Each run below is a few steps of one of 6 hidden systems, one row a step.
trace 1, S, 10 rows:
[[ -58   38  -21  -34  -50   16   51  -17    2   31  -22   12   -6  -31
   -24   -4  -44   18  -69    3   -8   56]
 [ -23  -20   43    6   51  -62   -9  -35   41   25   -8   -9   37  -10
    10  -28  -33   69  -37  -38  -27   -9]
 [  43  -32    3  104   -5   16  -26  -29   15  -37   39   17   -7   20
    26  -20    8  -25   39  -42  -34  -50]
 [  11   17   30  -19  -52   79  -15   48   -6  -66   44   20  -13   21
   -20   23   13  -10   19   28  -41   53]
 [ -11   15  -16 -105   18  -24  -14  -19  -42    2   11   62    8   14
    -7   11  -50    7  -38   -9   41   56]
 [  24    2  -48  -20   18  -56   23  -46   56   16  -40   10  -58   -9
    64  -25    3   38  -24  -34   -8  -27]
 [  42   11    5   55   14   13  -35   32   50    1   -4  -36   25   51
    12  -34   50    7  -25   57  -58  -44]
 [  24   -7  -20   14  -37   83   -7  -24  -77    2   16  -28   59   46
   -31   47  -32  -27  -13   10   -7   11]
 [  -7  -52  -21  -89    2   20   86  -13   12  -10   -3   16   22  -18
   -22   43  -17   33   17  -39    4   35]
 [  -8  -32   -4   10   92  -28  -10    4   64    3  -49   71  -10    5
    25   -8    6   12    9   20   51   -7]]
trace 2, P (10 x 22):
[[-45 -36   0  68  14 -10  -6 -25 -66  43 -31  17 -12 -13 -12 -20  -7 -23
   44  33  84  -9]
 [-10  14  23  -4 -36   5  20  63  16  -7 -35 -57 -64 -58  15  49  27 -12
   59  -9   8  -8]
 [-22  15  22  -9  15 -81 -18  71   0  53  20  28  21 -15 -28 -41 -11 -40
   10  -5  57 -23]
 [-51  50 -10  46 -54  -5   5 -21  -8  41 -46  -9 -75 -48  24 -10 -28  -3
  -19  -6  20   8]
 [-24  27  78  13  -5 -44 -17  62  47   0  19 -54  20 -50 -19  -5   6  10
   -7 -36 -54 -14]
 [-41 -13  17  57 -33 -28  -6 -43 -54  21  43  48   2 -18 -14 -49 -64 -10
    8 -50  23   6]
 [-11  25  45 -12 -67  33   8  25  38 -46  16   3 -62 -37  18  23 -17  30
   19 -39 -50  42]
 [  3  21  52 -33  29 -62 -66  24   8 -22  64  59  18  15  -2 -36 -28   0
  -16 -30  -3  16]
 [  6  27 -42   5 -49   3 -10 -78 -10 -27  17  28 -82   2  49 -40 -13  16
  -29 -24 -30  15]
 [ 41  14  41 -33 -17  -3 -19  38  57 -33  52 -33  22  28   1 -27  27  50
  -25   7 -95   4]]
trace 3, Y (10 x 22):
[[ 10  74  35   8 -30 -32 -53  46  41 -11  14  11 -55 -25  43   9 -32 -17
   -9 -61 -25 -11]
 [  3  65   1   3 -26 -30 -28  18  21 -32  67  27  -8 -10 -18 -72  22 -50
  -52 -11 -51  -3]
 [-31  20  14   1 -48  11   5 -48   8 -10  36  32  -5   9  -9 -60 -37  49
  -63   1 -60  51]
 [ 31 -17  42 -20  -4  -9 -24 -37  33 -30  43  12  18  24  31   2 -49  73
  -15 -68 -66  13]
 [ 66 -16 -25  17   2  30 -25 -16  33 -59  53  80   1  49  25  -2 -15 -26
   11 -44 -26 -10]
 [ 35  23 -32 -42  -1  66 -15   5  39 -64   9  49 -29  45  16   5  29   0
  -34  51 -42  40]
 [ 29   1 -36 -82  53 -11 -19 -63 -16 -24  -8   6  13  42  18  -7  12  31
  -62  30 -21  18]
 [ 49 -56 -78  -3  19   8  44 -87  11  14 -26   2  10  42  36  -9  -2  37
  -12 -16  -9 -32]
 [ 62 -48 -24  22  21  61  16  22  43   9 -28 -22  49  71   9  29  22  22
   12  38 -20 -30]
 [ 22 -15 -33 -19  37  69  -1  -6 -49 -12 -24  -9  68  42 -36  75   3 -46
  -12  38  26   9]]
trace 4, N (10 x 22):
[[ -26    9   25  -23  -46   62  -12   -5  -73  -56   24  -10  -28  -12
   -23   41    3  -16   27   16   -4   58]
 [  -9  -23   16 -109   31  -69    5   10  -16    3   15   34   -8  -11
    -4  -17   -4   38   23   -3   44   33]
 [  17   16  -27   36    0  -55  -11  -10   44   50  -45   29  -69   10
    71  -44  -17   22    0   -8   25  -38]
 [  24   59   17   42  -31    7  -34   44   31   -6   10  -79    4   -1
     4   -6   41  -25  -31   11  -69  -41]
 [ -15   -3  -20  -14  -34   23   18   -7  -67   25   47  -10   90   20
   -77   -9  -27  -37  -41    7   -2   17]
 [ -37  -53    0  -23  -14   34   72  -29   27    9  -24   49   -3  -17
    -5   22  -54   63   11  -29    9   53]
 [  16  -21   47   28   80  -25  -52    4   64  -51  -10   41   -9   -6
    38   21    3   10   27  -36   -8  -20]
 [  24   31  -34   38  -14   11  -52  -29  -53  -53   35   10  -51   11
    17  -15   44  -80   15    7   -4  -23]
 [ -12   18   -3  -77  -44    9   12   30  -34   -7   17  -29  -24    4
   -25  -33   52   25   -8   80  -20   43]
 [  -2  -15    2  -53   22  -49    0   -7   -1   83  -31    1   35   40
    18   -9  -57   75  -31    0   36    5]]
trace 5, D, 10 rows:
[[-23  56  43  27  22 -81 -50  45  55  19   2  20 -34 -30  21 -52   1  -6
  -20 -11  -2 -21]
 [-19  79  -1  64 -37  -2 -51 -18 -31  10   7 -24 -18  -6   3 -18 -21 -47
  -58 -10 -27 -13]
 [-17  28  18 -24 -71  -3  30  -2  -4 -13  62 -33  24 -26 -39 -33 -10  12
  -43 -33 -82  23]
 [-21  -4  36  -6 -12  -7 -10 -10   4  13  45  72  46  22 -18 -24 -86  38
  -33 -42 -11  43]
 [ 24  13  24  21   2  27 -41 -35  43 -59   9  45 -36   3  50  42 -48  19
   -4 -68 -40  14]
 [ 40  24   1 -30  27  -3 -50  -7  17 -95  60  35 -17  20   3 -25  50 -35
  -19   2 -54   6]
 [ 19  16 -46 -46 -30  22 -18 -47 -39 -14  18  40 -33  55  17 -45   1  28
  -39  55  -9  42]
 [ 53 -11  -9 -78 -13  -7   6 -16  28  21  -9 -28   2  52  45   4 -14  92
  -26  -8 -40   4]
 [ 78 -23 -48  -6  31  12  -4  10  26  18   9  29  68  79  11  20 -20 -16
  -18 -18  -1 -37]
 [ 30 -14 -52   5   0 109  34   5  26 -35 -30  25  19  33 -11  61  16 -26
   -6  33 -16  17]]
trace 6, A:
[[ 39 -72 -42  13  54  19  43 -48  32  14 -27   2  74  37   0  35 -15  16
   -4 -28  -7 -33]
 [  8 -53  -8  50  43  80  33  12  41 -28 -46   5  36  11 -17  58  25 -15
   29  31  -1  -4]
 [-20 -26  24 -24  63  43 -20   8 -37 -45 -39 -17  10 -12 -18  83  29 -19
   38  43  37  24]
 [ -5 -40 -24 -46  42 -36  13 -14 -49  -2 -36 -10 -41 -30  12  25  39 -17
   65  13  72 -13]
 [  6  -5 -12  19  21 -50  -5  42   6  67 -58 -24 -35   0  30 -26  33  -1
   41  50  66 -50]
 [  1  35   3  36  -4 -24 -24  43 -32  78 -44 -83  30   3  -2  19  -7 -24
   -7  13  26 -57]
 [-32   1  -5   1 -30 -16  65  28 -24  50  -5 -67  57 -47 -58  16  -7 -31
   -6 -32   2 -23]
 [-84 -19  35  32  -5  -8  52  21  12  40 -21  17  30 -63 -50  -4 -38   2
    4 -14  30  22]
 [-67  11  76  71  -6 -12 -30  -9  -7 -13 -16   2 -42 -69   8  12 -34   6
   29 -38  16  16]
 [-19  23  48  32 -36 -39 -40  18 -35 -44  58 -12 -61 -50   1 -40  36 -40
   51 -22 -13 -10]]
trace 7, P, 10 rows:
[[-64  38  35  46  -3  15  13  20  21   3 -21 -23  30 -64 -42  33 -24 -36
  -39 -29 -24  12]
 [-80 -18  58  33  24 -26   1 -25 -24 -30  25  21  10 -70 -41 -16 -14 -13
   14 -28   7  28]
 [-35 -20  55  19 -29 -13  -7  -7   0 -45  20  27 -85 -47  25 -21   6  29
   71 -21   1  26]
 [ 28  28  49 -26 -31 -50 -61  66  10 -18  52  25 -62   6  41 -31   3  10
   49 -20   1  -5]
 [ 28  64 -28 -29 -65 -45 -34   6 -11  27  32  19 -47  22  34 -47 -29 -10
  -37 -27  -6  -7]
 [  7  49  -6 -27 -46 -15  11  -7  45  26  16 -24  14   9   6 -35 -26  40
  -86 -22 -73   8]
 [ -9 -15  26  33   9   9  -8 -58   8   8  24   5  73  25 -16 -12 -59  44
  -60 -37 -61   9]
 [  8 -44  10  32  -2  71   9 -67  -6 -72  32  29  18   8  -5  38 -26   9
   11 -45 -48  26]
 [ 28 -33  11 -45  23  43 -13   6   4 -90  52  67   7  28 -12  19  20  -7
   31  11 -19  43]
 [ 33  -5 -36 -73  28  -1 -37 -32 -25 -43   6  53 -49  43  37 -14  29  13
    4  45  27  28]]
trace 8, D:
[[ 54   5 -11 -36 -50 -20  22  73  26  40 -13 -44 -30   3  36  28   0  12
   49 -35   9 -39]
 [ -1  32 -35 -15  31 -12  12  74  35  39 -25  37  40  -2 -32   9  -4 -72
  -32  18  43 -16]
 [-60  15 -26  35  21  42  35 -50  -3   4 -74 -17   4 -45 -25  41  -7 -23
  -51  20   4  20]
 [-36 -56  42  18  37 -26  25 -43 -19 -22  15 -59  50 -39 -35 -20  36  30
   13  -7 -39 -13]
 [ -4 -54  35  71 -26   0 -19  -5 -45  12  36  35  -7  19   2 -35 -27  12
   75  -9  34 -11]
 [ 11  31  50 -11 -40  -4 -33  76  21 -21  -3  -4 -79 -26  37  33   2   4
   66 -15  11   8]
 [-11  69 -20 -56  23 -72 -35  34  -6   4   6  22 -24 -28  -6 -13  15 -66
  -37  -2  38  -8]
 [-36  34 -54  30 -25  -8  38 -51  18  35 -41  -7 -30 -22   7 -47  -5   4
  -74  14 -20  -5]
 [-10  -6  52  35  -3  -4  -4   2  21  21  12 -71  66  12 -24 -20  -6  56
  -40   3 -77 -13]
 [ 16 -27  22  38 -35  31 -18 -13 -54  -6  63  22  61  31 -28  21 -66 -27
   19 -59  -2   0]]
trace 9, S (10 x 22):
[[  5  -3 -53   9  29  71   1 -32 -10 -68  -6  58 -11  14 -15  21  34 -68
  -11  47  10  27]
 [-21  -9  -3 -77  24  16   0 -43 -31 -17 -46 -20 -35   5  12  12  22  63
  -18  65   0  52]
 [ 45 -49 -22 -36  34 -63  -6 -25 -25  44  -8 -21   5  39  29 -32  19  40
   29  13  36 -45]
 [ 59  -5 -39  40 -34  31  16  54  27  36 -34 -29 -18  29  31  19  22 -17
   43  15  14 -54]
 [-10  27   9 -19  13  40   4  76  -9  17 -31 -41  60  -3 -53  66  10 -44
  -17  40  14  10]
 [-56 -25 -36 -11  43 -12  51 -62 -47  15 -41  -3  31 -52 -40  33 -16 -36
  -20 -22  51   7]
 [-42 -57  27  41  30 -24  40 -24  42  -9 -41 -17 -45 -53  15 -32  45  48
   49  14  -2 -13]
 [ -4 -18  66  62  15 -13 -75  41 -37  -5  15  -7 -12  14   4 -19  22  -7
   68  44  32 -20]
 [  3  35  -1 -22 -71  -5 -11  33 -75  -3  29 -22 -47 -27  -6  25  -4 -50
   45 -29  30   6]
 [-40  34  -5 -70 -29 -55  45  63  31  39   3  19 -10 -50 -31 -36  -4  -5
  -29   0  17  22]]
trace 10, A (10 x 22):
[[-12  40  71 -17 -51   1 -34  47  11 -37  24  -2 -58 -35  22  30 -28  20
   31 -45 -25  34]
 [ -4  44   5 -37   6 -67 -43   8 -19 -42  68  59 -22 -21  -5 -46   5 -56
  -15 -37   4   5]
 [ -8  44 -53   9 -52  -6   4 -38  13  11  -4  30 -70   4  26 -72   5   8
  -51  28 -19  10]
 [ 21  16  42  -9 -20 -13 -37 -10  23  15  27 -39  19  46  18 -43 -10  81
  -51  10 -78   2]
 [ 50 -31 -27   6 -34  29  15 -34 -16 -14  68  36  66  50 -15  -2 -49  -9
  -13 -64 -34  -4]
 [ 12  -5 -18 -23 -20  72  44  32  82 -47   2  66  -7   7  -3  21  -7   7
   -9   0 -41  41]
 [ -5  13  26 -38  84  12 -63 -31  10 -67 -13  45   5  13  12  34  -5   7
  -38  16  -6  45]
 [ 37 -33 -60 -16  32  -1   1 -96 -27 -58   2   3 -48  14  42 -10  51  -1
   18  -5  -8 -17]
 [ 49 -38 -19 -13   7  12   4  33  24   8  -6  -7  -5  68  17 -43  62  39
   26  91  -7 -17]
 [ 52   0 -23 -28  12  35 -28  14 -38  48 -34 -19  48  77  14  64 -44  10
  -13  14  34  -8]]
trace 11, N, 10 rows:
[[  3 -10  21  60   6 -11 -15  -1 -43  10  41 -52  90   5 -49  -4   2 -47
  -10 -23 -25 -46]
 [-31 -43  -8  15 -68  65  61  -9 -36   0  23  33   4 -13 -41  10 -37  -6
   38 -14  19  40]
 [-29 -14  75 -40  44 -14 -24  45  48 -30 -10  50 -18 -25  10  29 -20  42
   30 -13  18  48]
 [  4  33 -13  16  34 -69 -64 -41 -19 -19   9  38 -58 -13  46 -18  -2 -45
   -2 -42  28 -29]
 [  0  37 -14   7 -67  -9   8  17   3 -24  30 -43 -63 -24   3 -70  74  -6
   -4  42 -52 -12]
 [-11   9  38 -25 -18 -13 -24  31 -32  61  22 -22  64  50 -31 -38 -31  49
  -42  47  -7  19]
 [ 22 -14 -23 -11 -44   7  45 -28  11  44  -9  10  16  11  22  37 -90  37
   -7 -89  -3  -1]
 [ 21 -11   5  25  27  14  20  47 107 -55  22  47  20 -18 -12   3  21 -29
    5 -34 -43 -16]
 [-24  30   0  52  33  47 -60 -43 -41 -53   9  51   0  17 -13  -1  -4 -53
  -39  35   3  29]
 [-11 -13   1 -77 -14   3  11 -63 -53 -58  11 -37 -43 -21   9   7  33  46
    8   6 -31  40]]
trace 12, Y, 10 rows:
[[  9 -40 -21 -32 -29  43  58 -74   2 -30  -3 -29  -3   7   9   9   3  69
  -13 -12 -64  26]
 [ 54 -75  13 -21  51  -7 -12   1  17  -8  22  26  54  63  13   5  -7  47
   37  -9   2 -13]
 [ 40  -8 -58  22   9  76  -9 -17 -11 -22 -38  47 -20  39  28  66 -14 -42
   17   9  39   1]
 [ 23  15 -32 -81  35   7  19  36  22 -31 -30 -41  -5   1  -5  29  83 -10
  -12  60 -16   1]
 [-26 -30 -46  -1  56 -28  13 -64 -48  47 -37   2  33  19 -17 -35   7   0
  -37  49  50 -10]
 [  7 -47 -16  35 -20  25  56 -25   8  44 -64 -74  -5  -8  23  41  -6  51
   30 -11  -4 -33]
 [ 26 -36  30  22  33   1  -8  72 -11  15  11 -34  76  22 -35  31  21 -36
   53  10  22 -42]
 [-50   7 -22  13 -13  49  22   9 -53   4 -30  31  -8 -30 -39  47 -16 -68
   16  21  68  33]
 [-52   7  36 -58  30 -49  22  34  21   1 -44 -41 -40 -75  -6  11  42  28
   17  18  16  17]
 [-34 -12  18  69  32 -76 -35 -29 -38  39 -12  -3 -20 -23  10 -52   1 -14
   22   2  52 -40]]

Which system made each run below?
trace 13:
[[  8 -13 -38 -52 -69 -49  76  -4   2  24  20 -33 -36 -32   0 -53  25  27
   14 -26 -19 -15]
 [ -1  -7  38  51   4  -8 -12  68  66  63 -10  23  41  38  -3 -49 -27  39
  -15  38   1 -13]]

N
trace 14:
[[  -6  -25   50   36    4   12  -21   -7   64  -46   32   34  -23   21
    12  -67   31   58    2   38  -62   20]
 [  35   28   37  -13   -7   10 -103   -8  -64  -14   29  -10  -11   61
    33   19  -24   18    2   12    0   14]]

D
trace 15:
[[ -8  -1 -45 -40  19 -10  13 -10 -49 -42 -20 -10 -58 -46  -2  21  69 -61
   42  22  44  -4]
 [-19   1  -3 -29  19 -59  -4  28 -13  55 -45 -27 -36   2  12 -51  42  37
   12  80  53 -11]]

A
trace 16:
[[  3 -22   0  27  59 -13 -26  36 -19  16  16  40  81  24 -47   4  -4 -70
    9  13  47 -25]
 [-45  14 -27  21 -42  50  30 -35 -27  -9 -51  13 -72 -43  13  43 -22 -16
   10  -3  27  40]]

N
trace 17 (2 x 22):
[[ 32  24 -40   3  19  43 -26  54 -12 -21  14  32  39  36 -35  23  28 -97
  -15  47  23  -8]
 [-50  19 -40 -65   1  30  45 -30 -17  -9 -45  -9  -8 -30 -33  15  17   1
  -54  50   6  54]]

Y
trace 18, 2 rows:
[[ -5  19  21 -20 -32 -40 -15  63 -15  37  67  37  46  26 -46 -73 -20 -17
  -16  14   7   7]
 [-43  42  13   8 -39  20   7 -24  17  20 -23  44 -17 -25  10  28 -92  18
  -50 -50  -4  48]]

Y
trace 19, 2 rows:
[[-63  42  53 -22   5 -53  -9  42   0 -23  30  15 -11 -79 -38 -11   2 -42
   -2 -34   4  22]
 [-57  30   7  48 -17 -53 -15 -38 -13   4  18  42 -54 -45   2 -77 -14 -19
  -25 -14   9   5]]

S
trace 20:
[[-46  10  -3  37   7 -27   6 -35  20 -52  30  77 -47 -54  -5 -54   4 -44
   -8 -30  -1  14]
 [-34  37  59  22 -26  -8 -56 -14  11 -29  16   7 -70  -3  31 -57   6  52
  -19  34 -39  36]]

S
trace 21:
[[-43  12   6 -73  52  13  11  17  16 -47  -9  47  22 -33 -44  33  10 -25
  -30  19   9  59]
 [-37 -27   2  -1  77 -45 -21 -66  -1 -27 -36  25 -48 -20  25 -37  39  28
    2  35  26   8]]

P
trace 22 (2 x 22):
[[-68  -5  24  20   0 -52  25  41  15  25   0  30 -23 -52 -34 -76  28  -4
   20  39  31   8]
 [-44  36  64  70 -23 -36 -62   0 -37  40 -16 -21 -44 -27  25 -13 -40   9
   13 -12  29  -5]]

S
trace 23 (2 x 22):
[[-24 -23   5  49  -6 -16  -2 -61 -54   5  57  11  63   4 -51 -58 -19 -16
  -30 -17 -20  -7]
 [-18 -37  22 -10 -56  70  42 -28  -6 -35   5  -3 -29 -13   2  29 -23  60
   31 -16 -33  50]]

P
trace 24:
[[ -8  -4 -13  34  42 -76 -10 -11  47  14 -12  68 -39 -22  36 -43 -17 -17
    7 -42  40 -35]
 [  0  53   2  96 -22  21 -43   6  21  -8 -17 -35 -30   4  18 -29  33 -32
  -30  43 -43 -34]]

A
trace 25:
[[ 10  24  -2 -34 -18 -43  25   6  46 -19  -7 -71 -51 -43  26 -28  65  30
   -8 -10 -65 -25]
 [  1 -25   7  54  -2 -28 -28 -18 -36  44  44  21  56  51 -26 -79 -15   7
  -18  24   7 -21]]

Y
trace 26:
[[ 36 -21 -13  32 -16  31  24  -8  30 -75  52 -31  15  -6 -17 -15  62 -25
   12 -10 -89 -28]
 [ -8 -38  16 -15  -5  50 -10  -9 -38 -29  45  51  34  55 -38 -29  -2  25
    6  63   0  59]]

Y
trace 27:
[[ 14  25  59 -14 -45 -19 -37  47  13 -14  87   8  28  26 -21 -59  -8  20
  -15  -5 -59  15]
 [ -5  24   2 -14 -31  16 -18 -34 -10 -15  40  84   0  20   7   2 -90   5
  -43 -57  -5  50]]

Y
trace 28 (2 x 22):
[[ 49  29   3 -52  -3 -35 -41  -3   8   0  43 -28  34  54  10 -36   7  29
  -60   2 -64 -10]
 [ 54  -3 -59   1 -51  54  18 -30  -9  21  28  36  41  76   6  -2 -57   5
  -43 -21 -22   6]]

D
trace 29:
[[-67  -6  45 -46 -10  -6  39  60  12  26 -34   0  -7 -56 -28  26 -20  26
   24  13  36  50]
 [-38   9  43  27  57 -69 -43   4  19  22 -42  33 -38 -44  34   6 -32   2
   22 -31  58 -16]]

P
trace 30:
[[-68  42  58  22  11 -50 -20 -16  23  20 -18 -19  -1 -60  -5 -13 -40  22
  -52 -35 -23  12]
 [-11 -10  42  71 -25 -32  -9 -30   6 -38  57 -13  -8 -45  -1 -37  -2 -11
   23 -75 -52 -34]]

Y
trace 31 (2 x 22):
[[-19 -48  18   3  11   6 -21 -67 -77 -59  29  16 -32  -5   3 -16  27  10
   53  17  11  28]
 [ 52 -29   3 -68 -30 -12  11  40  16 -31  21  -4 -62  13  41  -1  40  41
   76   2  -1   0]]

P
trace 32:
[[  6 -10  -3  16   0  85  10  58  39   7 -49  48   3  30   0  68 -28  -4
   20  32  33  29]
 [-14  17   9 -66  83 -15 -29 -11 -21 -38 -42 -15  13 -32  -3  80   8 -29
  -19  -7  21  17]]

S
